Where one turn sends some rows of the set: a few examples, then the rows asked
doz: -.09, .14, .08, -.06, .07, -.10, -.19, -.29, .21, .04, .10, -.09, -.34, -.17, .02, -.09, .30
neki: .06, -.13, -.08, .24, .11, .02, -.26, -.13, .21, -.17, -.39, .02, -.08, .19, .23, -.07, .31
vap: -.19, .02, .04, .10, -.17, .05, -.39, -.25, .21, -.20, -.35, .16, -.14, .17, .32, -.12, .25
vol: -.26, .00, .19, .06, -.15, .15, -.27, -.46, .16, -.27, -.25, .04, -.09, -.20, .45, -.08, .36
dud: -.09, -.18, .02, -.04, .05, -.17, .02, -.46, -.06, -.09, -.15, -.15, -.35, -.11, .04, -.18, .10
sis: -.08, -.18, -.07, -.09, -.30, -.06, .02, -.25, -.08, -.21, -.03, -.03, -.42, -.05, -.06, -.11, .26
fozoz: -.15, -.07, .22, .07, -.22, .18, -.26, -.44, .15, -.28, -.33, .13, -.08, -.14, .41, -.09, .27
Gok: -.01, -.18, .03, -.06, .06, -.23, .08, -.53, .05, -.06, -.16, -.08, -.34, -.09, .10, -.13, .12
Fuvu: -.21, -.20, -.01, .16, .01, .21, -.14, -.24, .26, .00, .22, -.14, -.38, -.11, .08, -.14, .23
reve: .04, -.11, .07, .09, -.05, .27, -.23, -.34, .06, -.40, -.22, .02, -.01, -.34, .31, .04, .41
nipon: -.03, -.40, .06, -.05, -.32, .17, .04, -.25, .27, -.07, .04, -.09, -.40, .00, .07, -.09, .26
lavu: -.13, -.24, -.01, .16, .08, .22, -.09, -.24, .24, .01, .22, -.12, -.34, -.12, .20, -.22, .27
gav: .05, -.27, .06, -.03, -.37, .14, .07, -.26, .31, -.05, .04, -.06, -.48, -.06, .14, -.05, .29
feno: .25, -.01, -.12, .05, .00, .19, -.19, -.17, .33, -.21, -.30, -.09, -.05, -.14, .17, .08, .40
seze: -.17, .07, .09, .04, -.12, .00, -.34, -.19, .17, -.25, -.30, .22, -.14, .18, .30, -.06, .25
tive: -.14, -.14, .22, .03, -.22, .14, -.19, -.48, .16, -.30, -.28, .11, -.08, -.11, .49, .02, .28
Funet: -.11, -.24, -.13, -.04, -.29, -.02, .05, -.20, -.04, -.31, .03, .00, -.40, .02, -.02, -.06, .24
fozu: -.06, .16, .13, -.06, .04, -.06, -.12, -.34, .14, .01, .03, -.20, -.30, -.21, .00, -.14, .20
Vok: .07, -.17, -.09, .18, .00, .05, -.29, -.11, .26, -.19, -.35, .05, -.22, .27, .20, .02, .34
namo: .00, -.09, -.09, .12, -.09, .32, -.21, -.36, .06, -.39, -.15, .00, -.01, -.30, .34, .06, .39
keta: -.15, -.16, -.18, .00, -.26, -.07, .04, -.24, -.06, -.30, -.01, .01, -.45, -.05, .06, -.13, .26
mut: -.02, -.19, .06, -.02, -.01, -.18, .11, -.43, -.06, -.10, -.13, -.13, -.31, -.07, .02, -.15, .16
pava: -.19, -.13, .01, .17, .05, .22, -.13, -.31, .24, .04, .22, -.17, -.31, -.09, .17, -.18, .17
dur: -.19, .01, .07, .04, -.12, .14, -.36, -.30, .26, -.16, -.25, .19, -.17, .22, .40, -.13, .25
vek: .06, -.17, -.15, .15, .04, .04, -.35, -.16, .26, -.18, -.39, .01, -.10, .19, .21, -.01, .29
Fudez: -.07, .11, .14, -.05, .04, -.03, -.17, -.37, .23, .08, .05, -.14, -.36, -.17, -.02, -.09, .18
mavon: -.05, -.30, .06, .00, -.34, .18, .00, -.25, .33, -.06, .11, -.12, -.43, .02, .12, .00, .22
nipag: .23, -.16, -.17, .04, .08, .12, -.13, -.13, .22, -.36, -.33, -.03, -.12, -.13, .15, .07, .39
bug: .27, -.14, -.11, .03, .05, .16, -.25, -.18, .22, -.29, -.29, -.01, -.04, -.14, .17, .13, .40
mun: .11, -.03, .00, .09, -.03, .20, -.14, -.47, .06, -.35, -.21, .06, -.03, -.36, .25, .03, .43

dur -> mun
gav -> doz
vap -> reve
And these:
tive -> feno
Funet -> pava
sis -> Fuvu

